Here are some points, one per row:
[ 1.18  0.13 -0.19 -1.25  0.38 -0.91 -0.07 -0.99  1.78 -0.84 -0.87  0.57 -0.53  0.81  2.71  0.29
  0.51  1.14 -0.31  1.73 -1.09 -1.12 -1.56  0.65]
[-1.09 -0.36  0.87  0.48 -0.55  0.02  0.28  0.47 -0.69 -0.57 -1.04 -1.16  0.53 -1.57 -1.72 -0.79
  0.35 -0.65 -0.98  0.17  0.62  1.05 -0.36  1.09]
[-0.49  1.91  0.14 -1.23  0.39  0.29 -1.56 -0.04 -0.22  0.97  0.26 -1.32 -0.37  0.07 -0.24  2.21
 -2.30  0.36 -0.03  2.04 -0.74 -1.70  1.64  0.35]
[ 0.31 -0.61  0.44  2.04  0.47 -0.54 -0.59  0.60  0.97 -0.89 -0.15 -1.20 -1.57 -0.65 -0.25 -0.05
 -0.01 -1.45  1.10 -1.79  0.46 -0.87 -0.77 -1.94]
[ 1.72  0.05  0.05  0.80 -0.46  0.73  2.75 -0.54 -1.22 -0.02 -0.75  0.23  1.51  0.34 -1.15  0.18
 -0.66  0.24 -0.52  0.78 -0.02  1.48 -1.24 -0.66]
[ 0.10  1.27 -1.81  1.52  0.54 -0.98  0.36 -0.34  0.70  1.43 -0.15 -0.42  2.56 -0.92  1.34  1.01
  0.90 -1.50  0.76 -0.22 -0.49  1.68  0.88  0.69]
[ 0.96  0.44  0.61  0.59  0.26  0.92  0.43  1.40 -0.98  0.69  0.74 -0.18  0.20 -0.85  2.21 -1.26
  1.21 -1.35 -0.88 -0.94  1.99 -0.09 -0.22  1.32]
[-0.36  0.65  3.12  0.76  1.71  0.48 -0.14 -0.37  0.52 -0.05  0.11 -0.39  0.46 -0.27  0.62 -0.29
  1.43  1.54  0.55  0.69  0.41  0.60  1.73 -1.37]
[-0.70  0.33 -0.80 -1.47  0.09 -0.66 -0.80 -1.20 -0.67  0.27  1.02 -1.43 -0.82 -0.12  1.19 -0.67
 -1.09  1.46 -0.12 -1.70 -0.37  1.41  0.04 -0.63]
[-0.56 -1.44 -0.57  1.79  0.80  1.38 -0.92  1.18  1.47  0.82 -1.15  0.34 -2.21 -0.26  0.54  0.00
 -1.52 -0.56  1.31  1.27 -0.51  0.92 -0.63  0.97]
[ 0.42 -0.62  0.08  0.74  0.66 -0.51  2.15  1.57 -1.46 -0.20 -1.19  0.27 -2.83 -0.78  0.72  0.38
 -1.56  1.56  0.03 -1.01  1.55  0.91 -0.49 -0.32]
[ 0.73 -1.17 -0.10  0.20  0.28  0.07 -1.10 -0.41 -1.80 -2.56 -1.51 -1.90  1.89  0.74  1.00 -0.08
  0.36  1.10  0.85  1.19  1.14 -2.04  0.36 -0.49]
[-0.23 -0.37 -0.48  1.82 -1.47  0.52 -0.22 -0.18 -0.19  0.80 -0.22  0.87  1.24 -2.02  0.16  0.28
 -0.30  1.24 -0.25 -1.30 -0.11 -1.45 -0.15 -2.04]
[-0.85  1.62 -0.11 -1.92 -0.84 -0.79  1.70  0.87  0.20  0.74 -1.06 -0.39 -0.18 -0.93 -0.60 -0.06
 -0.32 -1.41  1.47 -0.69 -0.76 -1.57 -1.48 -1.53]
[ 1.45  1.69  0.52  0.18  0.88  0.48 -0.26  1.08 -1.50  0.24 -0.14 -0.21  0.53  0.57  0.11 -1.01
 -0.02 -1.78 -2.07  1.42 -0.60  0.06 -0.95 -0.45]
[-1.51 -0.67 -0.79 -0.81  0.43 -0.80 -0.68 -0.03 -1.42  0.57  0.35 -0.27 -0.07  0.55  1.49  1.95
 -0.93 -2.40 -0.85 -0.99  1.02 -0.87 -1.27  0.31]
[-0.21  0.21 -2.10 -0.42  0.58  0.86  1.58  0.36  0.41 -1.53  0.59 -0.65  1.24 -1.12  0.56  1.86
 -0.73  1.25 -1.54 -0.09  1.01 -0.04  0.63  0.85]
[ 1.13 -0.02 -0.69  0.12 -2.83 -1.88 -0.71 -0.47  0.28 -0.65  0.05 -1.35 -0.21 -0.16  0.18 -0.07
 -0.89  0.22 -0.11 -0.08 -0.99 -0.64  0.39 -0.71]
[-0.31  0.40 -1.50 -0.70 -0.02  0.90  0.53 -0.11  0.08  1.33 -0.75  0.63  1.66 -0.20 -1.09 -0.85
  0.24 -0.33  1.30  0.05  0.63  0.05  1.43  0.88]
[-0.33  0.70  1.07  0.26  0.00  0.82 -0.86 -1.28  0.06 -0.33 -1.41  0.34  1.54 -0.11  1.72 -0.71
 -0.48 -0.80  0.34  0.46  1.27  0.93 -0.94 -0.26]
[-2.37 -1.11  1.86 -1.15  1.81 -1.41  0.00 -0.27  0.59 -0.14 -0.81  1.14  1.60 -0.50 -1.47  0.27
  0.31 -0.44 -0.58 -1.19 -0.86 -0.78  0.09  2.33]
[ 0.59 -0.29 -0.59  0.47  1.36  0.47  0.81 -1.31 -0.14 -0.51  1.33  0.71  1.68 -1.18  0.51 -0.30
  0.17  1.06  0.07 -0.73  1.10  0.01 -1.46  0.29]
[ 1.39 -0.82  0.80 -2.41 -1.59 -0.87 -0.94 -0.88  0.25 -1.02  1.39  2.64 -0.25 -0.63 -0.19 -0.36
  0.53 -0.64 -0.48 -0.44  0.29  0.15  0.12 -1.40]
[-0.90  0.41  1.10 -1.08  0.71  0.43  1.12 -1.31 -0.58  0.46  1.73 -2.21 -1.74 -0.61  0.38 -1.51
  0.74 -0.27 -0.18 -0.32  0.22 -0.12 -0.84  1.54]
[ 1.40  0.41  0.97  0.30  1.06  0.45  0.69 -1.32  1.05  1.12 -1.86  0.27 -1.31 -1.08  0.07  2.39
 -0.43 -1.85  1.31 -0.24  0.50  0.54  1.06  0.83]
[-1.99 -0.47 -0.05  1.38 -1.51 -0.83 -0.23 -0.58  0.43  1.37  0.87  0.11 -0.56  1.08  0.31 -0.05
  0.28  1.84  0.08  1.50 -0.10 -0.77 -1.08  1.04]
[ 1.27 -2.07  0.79 -1.50  0.04 -0.88 -0.33  1.05 -0.24  1.52 -0.76  0.65 -1.29 -0.41 -0.60  1.43
  0.33  1.14 -0.30  0.59  0.43  1.64  1.60  1.08]
[-1.03 -0.83  1.01  0.17 -0.56  0.07  0.06  1.60 -0.89  0.80  0.53  1.62  0.07  0.27  0.70  0.54
 -0.83  1.59 -1.11 -0.10 -0.04 -1.04  0.05 -1.09]
[-1.72  0.21  0.55 -0.18 -0.43 -0.79 -1.03  0.33 -0.79 -0.79  1.17 -0.13  0.29 -0.78 -0.42  0.01
 -0.45 -0.28  1.32  0.11  1.25  0.08 -0.41  0.52]
[ 0.62  2.16  0.06 -0.40 -0.18  1.01 -0.93 -0.36  0.81 -0.03 -1.12  0.47 -0.91 -0.61 -0.65 -1.99
  0.35  0.28 -1.80 -1.17  1.93 -0.61  0.51  1.03]
[-0.10 -0.77 -0.07  1.02  0.74  0.16  1.00 -1.69  0.56 -0.56  1.58  1.45 -0.11  0.50 -1.16  0.34
 -1.76 -1.77 -0.78  0.70  0.69 -1.55  0.96  0.36]
[ 0.74 -1.49 -1.59 -0.23 -0.51 -0.82  0.30  1.04  0.42 -1.14 -1.19  0.74  0.92  2.76 -0.65  0.49
  0.26 -0.70  0.29 -1.53  0.49 -0.31  0.57  0.07]
[ 0.09  1.01  0.83 -0.39  1.98  2.70 -0.39 -0.65  0.03 -0.93  0.36 -0.26 -0.26  1.85 -1.41  0.11
 -0.75 -0.17  1.29 -1.24 -1.13 -0.51 -1.53 -1.51]
[-0.87 -0.59  0.18 -0.74 -0.06  0.64 -0.76  1.70  2.06 -2.72  0.08 -0.16  1.07 -0.94 -0.31  0.58
  0.75  0.39 -0.85  0.10 -1.19 -0.22  1.02 -1.55]
[-0.38  1.20  0.52 -0.11 -1.02 -0.85 -1.21 -1.39 -0.88 -0.16 -0.87  0.73  0.53 -1.36 -1.24  0.56
 -1.68  0.08 -1.33 -0.41 -1.39  1.64 -0.23 -0.45]
[ 1.55 -0.02  1.48 -1.17 -1.52  0.85  0.65  0.89 -1.48  0.55  0.82  1.40  1.62  0.73  1.19 -0.41
 -0.46 -0.91  1.85  0.48 -0.72  0.21  0.70  0.74]
[-1.44 -1.17 -1.00 -0.68  1.57 -0.94  0.00  0.46 -0.61  0.71 -0.70  0.57 -0.66 -0.14  0.38 -2.53
  1.75 -0.30  1.00  0.98 -1.43 -0.71  0.25 -2.08]
[ 1.29  1.40  1.34  0.30 -0.11 -1.27  0.63 -0.05  0.94  1.39  1.12  0.66  0.88 -0.28 -0.47  1.47
  1.49  1.24  1.35 -0.60  0.22 -0.37 -1.48  0.73]
[-0.20  0.40 -0.23 -0.13  0.02  0.61 -0.62  1.43  0.23  1.87 -1.18  0.11  0.48  0.18  0.54  1.33
 -0.55  1.58  0.18 -1.56  0.84 -0.24  0.88 -0.58]
[-0.11 -0.46 -1.48 -0.37  0.38 -1.74 -0.39 -0.07  1.98  1.21 -0.12 -1.90  0.19  1.89 -1.49 -3.33
 -0.72  0.21 -1.36  0.61  0.64 -0.41 -0.21 -1.13]
[ 0.38 -0.40  1.91  0.69  0.27 -0.37  0.09  0.79  0.60  0.56  1.61 -1.43  0.90  0.13  1.45 -1.41
 -2.35 -0.68  0.49 -1.14 -0.41  0.08  2.15  0.46]
[ 0.11 -1.08 -0.20 -1.24  0.38 -1.01  0.12  0.05  1.46  0.73  0.02 -0.47  1.16  1.50 -1.15 -1.20
 -1.46  0.67 -0.06  1.44  1.89  2.16 -1.21 -0.13]
[ 1.40 -0.69 -0.67  1.33  1.34 -0.98 -2.42  0.80 -0.41 -0.51  0.49 -0.24 -0.27 -1.28 -1.75 -0.06
  1.18  0.13 -0.74  2.08  1.03 -0.43 -0.10 -0.52]
[-1.44  0.05 -0.69 -1.07 -0.06  1.32  1.97 -0.43 -0.66  0.57 -0.27 -1.06 -1.10 -0.07 -0.48  0.25
  1.44 -0.34 -0.80  1.08 -0.28 -1.26  1.83  0.36]
[-0.29  1.93 -1.90 -1.34 -0.60  1.38 -0.78  1.30 -0.10 -0.60  1.40  0.57 -0.41  0.07  0.52 -0.02
 -0.20 -0.44  1.73 -0.06  0.04  1.91 -0.55  0.61]
[ 1.12 -0.77 -0.36 -0.11 -0.70 -0.58  0.01  1.25  0.77 -1.40  1.61 -2.17 -0.35 -0.61 -1.59  0.77
  1.05  0.46  0.13  0.79 -1.51  0.34 -1.09  1.06]
[-0.14  1.14  0.31  1.88  0.08 -1.95  1.59 -0.91  0.12 -0.73  1.38 -0.04 -0.45  0.67 -0.65 -0.96
  0.13  0.05  2.01  0.40  0.40 -0.51  1.40 -0.23]
These points spread out most along one direction. For each point below, how far along it does it lie, from 0 to 99? The average is 50, and the first point in the table lies past the average. One standard deviation of the points above along it is 16.
[-0.44 -0.59 -0.55  0.09  0.27 -0.23 -1.33  1.00 -2.24  1.39  1.36  0.26 -0.64  0.22  0.23  0.27
  1.66 -0.90  0.40  0.35  0.40  1.06  0.05 -0.59] 47
[ 0.64  1.52  0.92  0.82  1.23 -0.95 -0.47  1.50  0.15  1.14  1.62 -0.80  0.11  2.37 -0.71  1.06
  0.49 -0.30 -1.40 -0.97 -1.09 -1.41 -1.06  0.12] 56
[ 0.16  1.83 -1.87 -0.05  0.74 -0.28  0.34 -0.29 -0.37 -0.07  0.12  2.86 -1.74 -0.65  0.67  0.24
  0.54  0.48 -0.41  0.57 -0.07 -0.90  1.33  0.38] 40
[ 0.12  0.04 -0.41  1.59 -1.16  1.29 -1.14  0.10 -1.14 -0.86 -0.37 -0.26 -0.07  0.36 -1.41 -1.78
 -0.61  1.17  1.89 -0.74 -1.11 -0.05  0.34  1.56] 55
[-0.97 -0.52  0.07  0.73 -0.37  2.47  0.33 -1.25  0.49  0.45  1.61  0.15  0.26  0.82 -0.65  1.81
  1.05 -0.57 -0.82  1.01  0.33  1.99 -0.22 -1.63] 44
[-1.32 -0.42 -0.40  0.32 -0.48  0.17 -0.03  1.87  0.63 -1.02  0.10 -0.10 -0.93 -0.60 -0.67 -0.95
  0.68  0.37 -0.43 -0.04 -1.10  0.72 -0.90  0.68] 65
[ 0.53  0.12  0.09 -0.10  0.83  0.03  1.59  0.83  0.86 -1.31 -0.83  0.44  0.45  0.19  0.70  0.13
 -0.19  0.44  0.19 -0.12 -0.91  0.11 -0.30 -0.25] 48
[ 0.91 -0.83 -0.58  0.00 -0.55  1.14  0.70 -0.30  1.28 -0.99  0.52  1.15 -0.51 -0.33  1.93 -0.65
 -0.55 -0.49 -0.27 -0.31 -0.76  0.22 -0.22  0.11] 44
[-0.68  0.81  0.74  1.08 -1.17 -0.04 -0.12 -0.47  0.80  0.19 -0.19 -0.86 -0.52  2.75  0.53 -0.25
  2.48 -0.40 -1.79 -1.25  0.40  0.73  1.29 -0.05] 56
[-0.84 -1.80  0.33  0.35 -2.52  1.68  0.47  0.00  0.61  1.13 -0.49  0.66 -0.48  0.41 -0.15 -0.02
 -0.08 -0.53 -0.71  0.50  0.18 -1.41 -0.11  0.46] 50
[ 2.01 -2.02 -1.15 -0.55  1.04  1.00 -0.88 -2.65 -0.74  0.78 -0.63  0.18 -0.18 -0.14 -0.49 -0.56
 -0.20  0.62 -0.03 -2.02 -1.96 -0.23 -0.34  0.37] 51
[-0.49 -0.17 -0.56 -1.23 -1.33 -0.42 -0.81 -1.21 -0.10 -1.52 -1.25  0.64 -2.40  0.06 -0.93  1.84
  0.84  0.58  1.65  0.43  1.87  0.19  0.05  0.01] 53
[ 1.19  0.01  0.78 -0.45 -0.48  0.41  0.09 -1.13 -0.22  0.32 -1.12 -1.35  0.80 -1.15  0.23 -0.18
  0.41 -0.13 -0.29  0.89 -1.18 -0.13 -0.77 -0.74] 53
[-1.11  0.58 -0.05  0.70 -0.25 -1.49  0.38 -1.06 -1.84 -1.48 -1.79  0.90 -0.46  1.38  0.85  0.33
  0.17 -0.15 -0.74  0.58 -2.33  1.49  0.82  0.46] 50
